Every row has a hidden score. How much higher is the second row's score than the first row's in each pair? 15 means about the same, 30 much higher and 0 much lower. The score is a weighted sum of the row's numbers plus the product of two more (or one squared), each taken from its middle value.
[ -9  -1   6  -6   3 -16  25  -9   0 -14 -13   3  -6 -13   3   1]
[ 15 -35 -18  26 -21   4  -7  34  -3 -20   6 -15   2  32 -23   5]: 14
[-25  13 -16  26 -21  14 -28  18  12   9  27  -1  21  13 -10  -9]
[  3   0   5   8   8  -1  17   6 -18  -1  -7  16  10   2 -10  -9]: 10
[  7   0  13 -40  43 -19   3  -8 -11  29 -13  11   3 -17   8  34]
[ 11 -28  -6   0 -36   0 -23   0  43 -48  10 -11 -64  38 -49  14]: 20
[ -8  -7  10  -4  -1  -2  22  -5 -16 -15  -8  14   7   0   3   1]
[-25  27 -19  29 -27  31 -13  16  14   4  31   1  12   3 -18 -11]: 10
[ 43 -32  50 -34  39 -20 -39   1 -31  14 -22 -17  -4  17  -6  23]
[ -7   0 -11  30 -28  13  -2  18   9 -15  22  -3  22  15 -19 -10]: 12
[  8  -8 -38  39  -4  15  31  -1 -35  11 -49  -2   8 -41  49 -68]
[  5   0 -15   6   4  -1  14  -3  -7  -5  -9  -5   8   5   1   7]: 11
[ 24  20  27 -29  24   2 -22 -19  -7   9 -12  -1   7 -21  29  23]
[-54  54 -35  53 -15  50 -19  -3   2  71  18  12  26 -15  30 -72]: 11
[ 23  22  26 -18  18  -8 -12  -7   4   9 -11  -1  14 -10  13  15]
[-24  11 -23  34 -22  12 -29  31   3  -2  28  -2  15  23 -25   0]: 14
[-44  52 -35  39 -28  32  -1  16  19  -1  35  14  41 -16  11 -16]
[-21   1 -23  31 -27  17 -21  31   1 -11  14  -3  14   6  -1   1]: 17
[ 41 -33  32 -43  51 -17  -4  -6 -17  28 -15   1  -8   8  -8  36]
[  7   8  23 -49  38 -20   5  -8  -4  19 -18  12   4 -21  15  31]: 19
[ -3  -7 -13  -6  11 -18   7   6 -14  -8  -4  -7   6 -10  19   1]
[ -9  15 -16  38 -24  23  29  -4  -1   4 -50  18   9 -50  79 -80]: 12
[-17   7 -13  29 -19  14  -1  33   7 -15  13  -4  16   4  -6   1]
[  4   0  -5  -1   8   0  16  -4 -18 -13   8  16   2 -11   2  -6]: 17
[  7 -12 -15   4   0  -3  19  -5  -8  -6  -8   3   5   6  -3  11]
[ 14 -29  18   3   6  -5   6   7 -22  -7   3   1  -6   4 -20  12]: 14
[  9  -2 -14  -4  11  -5   9  -4 -17   2 -17   4  15   2   3   4]
[ -7   0  -5   0   8 -10   3  -4 -19   0  10  13   9 -10 -15   3]: 17
[ -6   0   7   9   9   1   8  -4 -21  -2   0  15   4 -16  -7  -8]
[  5  -2   6  -2   1  -1   9   7 -10  -4 -12   5  10 -14  -6  -8]: 16
[ 37 -25  28 -42  43 -14   6 -16 -24  17 -17   2   0   0  -9  28]
[-11   9 -21  35 -21  11 -26  32   2   3  37 -14  21  22 -10  -7]: 14
[  1   6  -2  -8 -26  -4   8   2  24 -43 -12  10 -32 -11 -14   6]
[ -5 -12 -11  -7  -2  -9  -3   7   7 -11 -10  -2   6   9 -12   3]: 19
[  6  -2  -6  -3   8  -9  14  -5 -10 -13   7  -9   6  -6  12   2]
[ 30 -26  18 -44  46 -18  12 -20 -20  22 -17   1  -7  -1 -12  27]: 12
[-38  21 -25   3 -56  18 -15 -20  86 -25  36  -5 -84  30 -27  -2]
[  5 -22 -11  23 -14  19 -41  34  -1  -3  37 -25   8  43 -49   5]: 6
[ 53 -25  47 -25  29 -22 -26  -6 -14   2 -15 -27 -12  19 -22  24]
[ -8 -19 -24  34 -15  20 -32  34  -8  10  41 -22   7  45 -49  -3]: 11
[ 11 -10  25 -43  35 -11   8 -11   1   8 -28  -4   1 -15  22  27]
[ -8  -8   0  -7  -3  -8  17 -13   8 -25  -4  13 -14 -15   5  -9]: 14
[  1   1   2   3 -23 -17  21  -7  31 -36   5   2 -44  -5  -3  -3]
[-20  -7 -25  31  -7  42 -58   9   1  50  58 -14  11  43 -23 -16]: 14
[-30  20 -27   4 -52  18 -15 -21  98 -27  32   8 -81  30 -11  -1]
[ -6  -9  -2  -6  -3  -8  27   3  -3 -12  -9   3  -3 -16  -7  -2]: 5
[ -8  -1  -7  -4   6 -14  11   6  -7 -17 -15   2   1 -12   8   1]
[  2  -8  -8   3 -14  -6   6  -5  20 -47   8   0 -36  -4  -6  10]: 16
[  2 -10  -4  -6  -5  -2  10  -5  -8 -24   4  11  -7  -9  -3   6]
[ -8  14  -5  41 -19  24  26   4 -21  -6 -35  17  15 -57  79 -67]: 1
[ 18 -24   3   6   1   4 -13  23  -8   0   3  -9   6  27 -18  16]
[ -7  -3   1  -3  -4   6   9  14   6 -18   4  -2  -5  -6 -24   3]: 10
[ -5  -1   6  -1   1 -12  17   8 -11 -13   7   5   9   2 -12  -6]
[-22  57  17 -33  36  -9  34 -26  11  32 -22  18  25 -41  53  21]: 16
[  4  -1   5   7   9  -2   5  10 -19  -3   6   2   9   2   1  -3]
[ 25  21  25 -28  24  -6 -23 -18  -7  10 -24   1   8 -10  13  24]: 16
[ 35   0  30 -20  26 -13 -18 -13 -10  26 -26 -13  18  -1   6  16]
[ -4  -1   0   6   3 -17  24   6 -17   3  -9  -6  10  -3   6  -2]: 18
[ 35   7  28 -21  32  -3 -26  -2 -18  17 -15  -5  11 -12   3  17]
[ 24   8  41 -30  32  -1 -17 -15 -11  18 -25  -5  12 -11   4  26]: 16
[-14  10 -11  25 -13  20 -26  24  12  26  38   0  14  23  -5  -9]
[  7  -8   8  -3   0 -15  13  -5 -19 -16 -15  15   3  -6   9   0]: 18
[ 42 -26  47 -25  30 -10 -27   1 -30  15 -27 -27   0  18 -20  23]
[ -4  -2 -15   5   4 -13  13  -2  -8  -9   7  -8  13   7  -7   8]: 17
[-27  29 -19  28 -27  22 -26  16  15   6  33  -8  14  15 -15  -3]
[ 13 -27  -3  -7   0 -15   1  11 -19 -10  -9 -20   1  20 -13  15]: 19
[ 13 -26  -5   4   6  -1  -3  22 -18   1  -5  -9   4  21 -13   5]
[  6   8  14 -47  36 -17  16  -9 -13  34 -13  12   6 -20  11  32]: 12
[ 22 -27   4  -7   0 -11 -17  23  -9   1  -5 -18  -1  14 -18  16]
[ -7  -2 -16  -9   5  -6  10   3   3 -17  -3   1  -1  -5  -3   7]: 17
[ 12 -34   5  -9   7  -4 -12  21 -19  -9   0 -19   7  22 -13   4]
[  4   3  12   5  -8 -14   5  15   3  -6   0   0  13  -3 -11   1]: 12
[ 10 -26  -5   5   8  -8  -9  11  -9  -4   0 -10   6  15 -34   6]
[  6   0  -5  10   9 -12   5  -1 -12  -2  -5  15  10  -9   3   4]: 13
[  3   0  -4  -6   0 -16  14 -11  -5 -27  -4  14 -13 -11   5  -2]
[  9   0  15 -51  31 -14  14 -20  17   6 -24   1 -16 -12  18  27]: 18
[ -4 -20  -7  33 -21  16 -30  34 -11  -2  29 -24   3  41 -47   5]
[ -2 -28 -18  32 -21  16 -27  21 -11  -5  29 -24   8  32 -33   7]: 19
[ -6  -9  -6   8   8   0  15   8 -11  -2  -3  13  10   2 -12   4]
[-11   0  -3   9  -6  10 -14  20  -6  -2  13 -11  20  10 -12  13]: 16
[-36  26 -28  40 -13  30 -44  20   5  41  45  -7  23  26  -4 -18]
[  3  -2  -3  -1  -1   1 -17   7  -1   1  18 -13   0   5 -23   7]: 17
[  2  -2  -3  -5  -6  -9  -3  18  -6   2 -11  -8  17  -7  10   9]
[ 28 -36  21   1  -2 -10   3  18 -22 -24  -7   1  -7  -3 -28   0]: 11
[ 15 -12 -48  42 -10   9  27  -4 -26  16 -39   1  16 -41  53 -70]
[  2  -2  -4   2   2 -17  19  -9   1 -28  -8  13   0  -5   6   0]: 11
[ -6  -2   9  -7  -2  -8  18   2   6 -35 -21  12 -17  -3   6  -9]
[ 53 -24  48 -27  26 -24 -37 -18  -2  -5 -26 -18 -27  11  -9  24]: 22
[ 15 -34  20   2   5  -7  -1  19 -10  -6  -8 -12  -7  15 -35   2]
[ -5  -1 -24  21 -30   5  -7  19   3 -19  28 -19  10  22 -12   4]: 17
[  8  21   8 -39  29 -17  27 -14  -1  22 -18  17   9 -32  39  20]
[ -5   0  -2   6   5  -1   3  -4 -16  -5   6   2   8  -3  -5  -1]: 15
[-24   4 -24  35 -20  21 -16  32   1  -2  34 -13  17  12 -24  -8]
[  0  -1 -10  -1  -6  -3 -10  19  -5  -2  10  -8  12   6  10  11]: 20
[  4   3 -19  37  -7   8  18 -10 -17  25 -36   1   7 -23  62 -73]
[ -62   83  -44   40  -24   33   47  -24    8   41  -45   40   46  -69  125 -101]: 9
[ 12  -2  12 -41  42 -20   6 -20  -1  10 -25   8  -5  -6   6  34]
[ -3  -2 -13  -5   7  -5  14   6  -1 -19  -6  -7  -1 -11  18   5]: 13
[  5   0  -3  -1   1 -11  17  -3 -10  -3  -4  14  10 -11   3  -5]
[-10   0  -4  -2   9 -10  13  10 -16 -12   0   2   8   6  -4   8]: 14
[ 14 -36  -4   3   7 -15 -10  23 -20 -14   1 -20   5  21 -14   6]
[-38  55  -5  12  -8   1  25  11  20 -11   2  13  27 -36  15   0]: 7
[-28  48 -10   2 -14   5  24  14  20   8   1   8  40 -27  50 -10]
[ -8 -24 -11  35 -14  22 -34  21   1  13  49 -12   9  35 -36  -7]: 17
[ 35   0  41 -31  32  -2 -27  -2 -19  15 -16  -4  17  -2   4  15]
[-12 -13 -14  39 -22  18 -52  20   1  24  52 -23   9  36 -51 -11]: 16
[ -8  -8   8  -4  -2  -5  12   5  -4  -6 -11   2  -2   0 -14  -8]
[-35  34 -18  42 -22  46 -38   4  16  35  55  -3  20  16  -8 -14]: 14
[ 28 -33  31 -54  33 -30  13 -22  -9  -1 -33 -10 -29  -2   9  27]
[-14  12 -26  26 -19  23 -29  20  10   9  28 -14  16  23 -24   0]: 6
[ 14  13  36 -18  18   3 -22 -20  -5  19 -13 -12  15 -10  28  15]
[  4   0  -1   6   0  -4  14   4  -8 -17  -5  17   1 -16  13 -13]: 12
[ 42 -26  46 -27  17 -24 -37 -21   2   5 -29 -27 -23   9  -7  23]
[ 43 -26  47 -34  31  -8 -26 -11 -28  12 -25 -15  -2  18  -5  24]: 9
[  6  -8 -16   6   3  -3  18  -2  -8   3  -4  -6   8   2  22   3]
[ 24 -34  21   5   6  -4   4   7 -21 -15  -6   3   1  15 -31   3]: 11
[ -5  -1  10   7   8  -1  22  -4 -11  -4   4  14   3  -3   4  -8]
[ -1   6  -1  -7 -21 -13   0   2  30 -44   0   8 -29   6  -9   1]: 20
[-37  47   7  11 -17   1  30  -1  19 -12   3  27  32 -41  23 -11]
[ 23  14  26 -30  18   2 -21  -6  -5   8 -24 -12  14 -20  28  25]: 17
[  2   7   4   7  -8  -8  10  16   2 -13   1  -2   6 -10  -1   9]
[  3  -2   2  -4  -7 -10  15  16  -8 -15  -9  12   6  -4   7   3]: 16
[  4   5  15   5  -8   1   8   2  -8 -14 -10  11   8 -16   9  -7]
[ 27  -3  31 -22  29  -2 -29 -16  -6   7 -25 -19  -1  -8  -5  29]: 17
[  4   1 -13   7   4 -13   2  -6  -7   5  -7  -6   8  -5  14   5]
[  3  -1  -7   6   8 -11  15   9 -18 -16   9  14   1   6   0   7]: 12
[  2   0  -1  -6  -2  -6  28  -3   4 -17 -10  14  -7 -15  11  -5]
[ -3  -5  14  -6  -4  -9  14  13  -6 -23  -5  -3  -5  -9 -20  11]: 10
[-23  17 -18  13 -13  20 -13  15  17   7  22   7  16  -8   9   3]
[ -5  -1  -3   7   8  -3  21   7 -20  -7 -12   4   3 -15  -9  -7]: 8
[  6 -21 -11  23 -15   6 -37  24   1  -4  26 -24   8  31 -47   7]
[-49  44 -33  41 -23  58 -35   7   6  64  41  15  23  14  18 -42]: 12
[-53  62 -30  46 -24  58 -15  -8  25  68  31  16  18 -25  57 -82]
[ -9   0   6  -5   7 -15  22  -5 -17  -4  -5   4  10  -2  -7  -2]: 18
[-29  21 -13  35 -20  34 -29  24  12  20  39 -10  15  24  -6  -6]
[ 36   1  30 -20  32 -12 -17 -14  -8  16 -14  -4  16  -2  22  26]: 18
[ 15 -34  21   3   6  -6   4  19 -20 -16  -9   1  -6   4 -19  10]
[ 24  -1  41 -20  32 -12 -31 -15 -19  16 -13  -4  10 -12  17  25]: 21
[ 14 -36  11  -7   7 -18   7  19 -23 -18   4 -10   1  13 -19   2]
[ 25  -2  23 -39  43  -8  18 -20  -3  21 -27  -3   1  -8  11  25]: 14
[ -3  -1  -2   3  10 -16   6   5  -5  -9   1  -8   7   5  14  -4]
[  5   2  11 -36  37 -15   9 -18  -6  25  -3   1   6  -4   5  32]: 13
[-14  10 -24  17 -35  11   2  15  19 -19  -1   0  18   1  -4  -9]
[ -5  -2  -1   3  -8 -10  17   0  -8 -20 -12   3  -5  -5  10 -10]: 15
[ -12    2  -30    3  -50   28  -36  -34   93  -29   42  -15 -110   36  -34   -3]
[-51  45 -37  51 -23  49 -36  -6   6  58  53  15  26   6   1 -52]: 5
[-42  57 -37  55 -23  61 -19  -9  11  74  13  16  29 -26  46 -95]
[  2  49  22 -27   8  -7 -10 -30  34  -2 -18   1   0 -27  53  16]: 23
[ 34   0  32 -23  20 -16 -15 -23   3  -2 -27  -6 -12   1  18  25]
[ -14   20  -31   12  -86  -14  101  -37   94 -102   15  -21  -89  -17  -17  -12]: 27
[-21   1 -16  32 -15  44 -60  18  -7  42  61  -4   5  33 -21 -16]
[  1 -21  -6  -9 -25   1 -24 -10  40 -35  23 -12 -59  40 -50  25]: 20
[ 45 -34  36 -34  31  -7 -38 -10 -22  13 -24 -27  -3  18 -22  22]
[ 27 -25  18 -41  51 -26   2  -4 -18  29 -24  -9  -1  12 -11  38]: 10
[  1  -7   8   7   8  -1  16  -3  -7 -11   5   2  10  -8 -15  -5]
[ -4  -5 -12   4 -18 -14   2 -19  36 -35   0   2 -49   9  -7   6]: 24
[ 23   0  43 -31  24 -14 -29 -15 -16  26 -14 -15   9 -12   1  26]
[ -4  -1  -2   8   7 -13  24  -5 -12  -4 -12   4   4  -7  -6  -2]: 13
[ 19 -23  -7  -2   7  -4 -26  25  -9  11  19 -19   1  31 -38  11]
[ -6   5   0  -4  -6  -6  -5   7   1  -9   7 -11  18  -7 -10  10]: 21
[ -4  -3   4   6  -3   1  17  15   6 -12   2  -1   2 -12  -1   7]
[ -4 -25 -13   2 -38  -2 -31 -13  60 -43  19  -9 -76  42 -33  25]: 27
[ 38 -24  28 -49  52 -12   4 -15 -28  20 -12   2   0   9  -9  37]
[-21  10 -10  24 -19  10 -24  21  -1  -7  25 -14  16   9  -9  -7]: 16
[ -1  -3 -26  36  -6   5  20   5 -28   6 -50   0   8 -27  46 -64]
[-10  -1   1  -6 -16 -16  20 -18  22 -38  -9  14 -45  -7 -17   5]: 12
[-66  85 -41  54 -23  66 -30   4  22  55  42  29  44 -23  47 -58]
[-31  38 -28  39 -28  44 -27   6  16  30  46  -4  13   5   8  -9]: 17
[ -4   5 -19  27 -28   7  -4  29   8 -21  -3 -14  20  -5   7 -16]
[ -5  -1   6  -1   2 -12  19  -2 -21  -5  -9  15   8 -15  -9   0]: 13
[-20   1 -12  22 -27  15  -7  19   1 -12  10  -3  21   3 -14 -11]
[  8  14  20 -38  36  -2  22 -13  -1  25 -25   4  10 -29  20  31]: 14
[  4  -8   4  10   2 -10   6   7 -11  -4   4   3   9  -1 -11  -6]
[ 43 -33  35 -35  37 -21 -27   0 -28  26 -27 -16  -2   7 -21  22]: 15
[-62  62 -22  52 -30  56 -29   1  18  63  40   9  23   5  17 -48]
[ -7  50  24 -14  23   8 -13  -9  11  28 -22  -1  28 -40  52   8]: 17
[ 22   0  39 -22  11 -17 -14 -12   3   3 -28 -16 -12 -10   1  25]
[ -1   1  -9   3 -15 -14   5  -7  21 -34   8  12 -43   8  -4   6]: 16
[ 36  -1  42 -28  25  -1 -28  -4 -10  13 -21  -4   9  -2   2  16]
[ -4   3  -1   3   2  16 -10   9  -6   4  13  -9  17  14   0  11]: 15
[  5  -9   9  -6   1 -19  26   1 -10 -17 -18  15  -3  -3  -8  -3]
[ -5   0  -5   8   2   0   9  -3 -20  -4  -9  15   3  -2  -9   2]: 12
[-86 104 -46  61 -26  63  -7 -11  31  66  31  39  40 -44  81 -90]
[ -3 -10 -16   3  -1 -16  13   5 -10  -7  -6   6   0  -1   3   5]: 21
[-39  47  -4  -1 -11   9  32  -2  14 -11 -10  16  25 -41  24  -3]
[  4  -8   9  -4   6 -18  26  -6  -6  -7  -5   2   8 -12  -6   1]: 22
[  6 -11  -5  -7   6 -14   9   6   0 -16 -11  -9   5   5  -2   9]
[ -6 -27 -10  24 -13  16 -28  24 -13  -3  40 -15   3  42 -48  -3]: 11
[ -4  -2 -16  -4  11 -17  20  -3 -10   1 -15  -6   7  -8   4  -4]
[ 35   0  40 -30  25  -1 -17 -14 -19  25 -25  -5   9  -1   5  17]: 12
[ -5  -8  -8  -6  -6 -11  11  -7  -4  -6   4   0  -1  14 -13   1]
[ -7 -10   5  -2   4   1   9   6  -4 -23   5   2   1  -3 -11   3]: 11
[  6 -11  -1   5 -10  -4  -6  18  -2 -15   5  -1   6  -3 -14   2]
[  8   8  24 -39  44 -19  21 -22 -15  18 -31  14   6 -12  20  26]: 14
[ -4  -1  -2   7   1 -14  21  -3 -10  -5   7   2   3  -1   0   1]
[-51  41 -24  52 -22  49 -45  -6   4  70  50   4  21   1   7 -58]: 14
[-24  46  10  10 -17   8  33  -1  10  -2  -9  25  26 -32  21  -1]
[  9 -26 -10  -5   0   4 -12  24  -8   5  12 -20  -3  17 -36   9]: 16
[ 28  -2  40 -31  22 -12 -30 -16  -6   7 -23 -19  -1  -8  -5  19]
[ -1   1 -12   4 -18  -2  14 -10  36 -49  11  11 -45  10  -7   8]: 16
[ 23   8  30 -23  10  -6 -16 -13  15   5 -17  -6 -11   1   0  26]
[-44  31 -28  30 -28  42 -25  17  26  19  43   8  13   4   7 -19]: 14
[ -6  -9  -7  -3  -3 -10  20  -5 -14 -24   3   3  -6 -14   3   6]
[ 33   8  41 -30  32  -3 -17  -2 -10  27 -25 -16  12  -1  22  17]: 13
[-14  12 -24  26 -27  22 -28  30  11  12  24 -12  18  11 -22  -2]
[-23  15  -5  12  -7  16  -7   2   7   0  15   4  10  -3   4   1]: 18
[  9 -10  -2  -2   1  -3  20   9 -12  -7   1  15   3 -12   8  -7]
[ -8  11   0  -3 -14   5  21   1  13 -21   7   4   4 -12  16  -2]: 16
[  3  12 -52  31 -14   9  28   9 -16  -4 -32  17  27 -57  65 -63]
[  7   8  13 -47  46 -16  14 -18 -16  24 -24  12  14 -20  32  22]: 18
[-26  11 -22  25 -28  23 -27  18   9  -4  37 -14  22  20 -23  -2]
[ 12 -27  16  -6  -1 -14  -8  20 -21  -4  -5   0  -1  17 -34  12]: 11
[  5  -9  -5   9   2 -11   3  -2 -11 -12   7   3   4   2 -13  -5]
[ 24   7  41 -20  26 -12 -18 -15 -10  26 -14  -5  10 -12  19  16]: 15
[-10   9   4   9  -7   7   0  15   1  -9  -1  11  14 -13   3  -4]
[ -9  -1  -4   3  -4 -17  15  -7  -1 -13  -6  14   0 -12  -9   1]: 19
[ 5 -9 -2  4 12 -4 15  8 -7 -5  5 -6  7  7 13  7]
[ 34   7  42 -28  33  -1 -17  -3 -21  17 -25  -6  18  -1  20  24]: 12
[-37  22 -17  42 -13  34 -35  19  13  35  58   5  16  25  -4 -22]
[-42  31 -27  37 -25  56 -49   9   8  52  44   8  13  24   3 -31]: 13
[-14  12 -12  36 -20  26 -17  21  11  -2  29  -2  15  23 -11  -8]
[ 5 -8 -3  6 10  0 12  7 -5 -5  7  3 13 -2 12  6]: 19
[-15   5 -10  30 -19   0 -10  32   7  -7   9 -15  17  13   0  -8]
[ -1 -10  -2   4   3  -7  23   6  -7 -12 -18   4  14 -11   8  -6]: 15
[ -9  -7  -8   5   2   1  19   4 -10 -10   6   2  -6   2 -16   4]
[ -8  -9   6   4  -5 -14  11  -7   0 -23 -10  12  -8  -9 -15   3]: 20
[  7  -8 -11  -3  11 -16  18   6 -16  -6  -1  -7  14  -8  16  -5]
[ 24   0  42 -21  33  -1 -17 -15 -18  26 -24 -16  11 -12   1  15]: 10
[ -9  -8  -4   7   1 -12   7  -3 -17 -13   7  14   2  -7 -16   3]
[-45  38 -21  47 -14  42 -50  13   5  57  58   9  17  12 -10 -27]: 10
[ -5  -9   8  -5   0 -18  30   6 -10 -16 -22   3  10  -6  15  -2]
[-11  48  15 -35  33 -12  34 -18   8  19 -32  18  28 -49  69  14]: 14
[  7   0  -3  -3   4 -13   6  -4 -17  -6 -13   6  15   3  17   5]
[-11  -5   6  12   9  -5  -4   9 -19   5   3   4  10   4   1   5]: 14
[-22  22 -21   1 -53   9 -14 -14  77 -41  26  -7 -71  17 -12   3]
[  8   1  23 -47  45  -7   4  -8  -4  21 -12   1   5  -7  27  24]: 12
[ -9   7 -33  45  -8  22  15  -5 -12  47 -22   5  10 -29  45 -84]
[ -3   0  -3   0  -5   5  -1   3  16  -9  10  -5  -1  20 -12  12]: 10
[ -1  -3  -1   4  11 -19  10  -2 -18 -12 -18   5   8   0  22  -5]
[ -3   0 -15  -5  11 -16  20  -5 -15   3  -5   5   7  -9  23  -6]: 14
[ -9  48  17 -45  25  -3  34 -27  19  14 -20  16  23 -40  64  22]
[  2  -2   5  -6   3  -3  25   4   1 -12   3  13  -6 -11   2   4]: 10
[  7  -8  -2  -5   3  -5  10  -5 -15  -9 -16  -6   7 -10   4   4]
[ -8  -1 -17  -7 -10 -18  16   0   8 -16   1   3 -14  -3  -3   1]: 17
[ 44 -25  46 -35  30 -10 -27 -10 -20  24 -24 -26  -4   9 -24  22]
[ 54 -26  40 -35  20 -23 -26 -17 -13  10 -12 -30 -22  20 -12  22]: 18
[ -6  -1  -4  -1   1   1  19  -3 -10 -15   6  14   1 -10 -13  -6]
[  8  15   8 -49  30  -6  17 -26  -3  12 -19  16   4 -19  25  20]: 20
[-11   2  -7   7   1 -10   3  -3  -9   0  -4  14   9  -7   4  -5]
[ -5  -1 -13   7   5 -14  11   9 -16  -6   3  -6  14  -6  15  -1]: 15
[ -7  -7  -4  -8 -12 -10  21  -4  20 -20 -21   5 -17   3  21  -7]
[ -5  -9   9  -4   1 -17  25   6 -10  -7 -17   4   3  -3  -6  -8]: 9
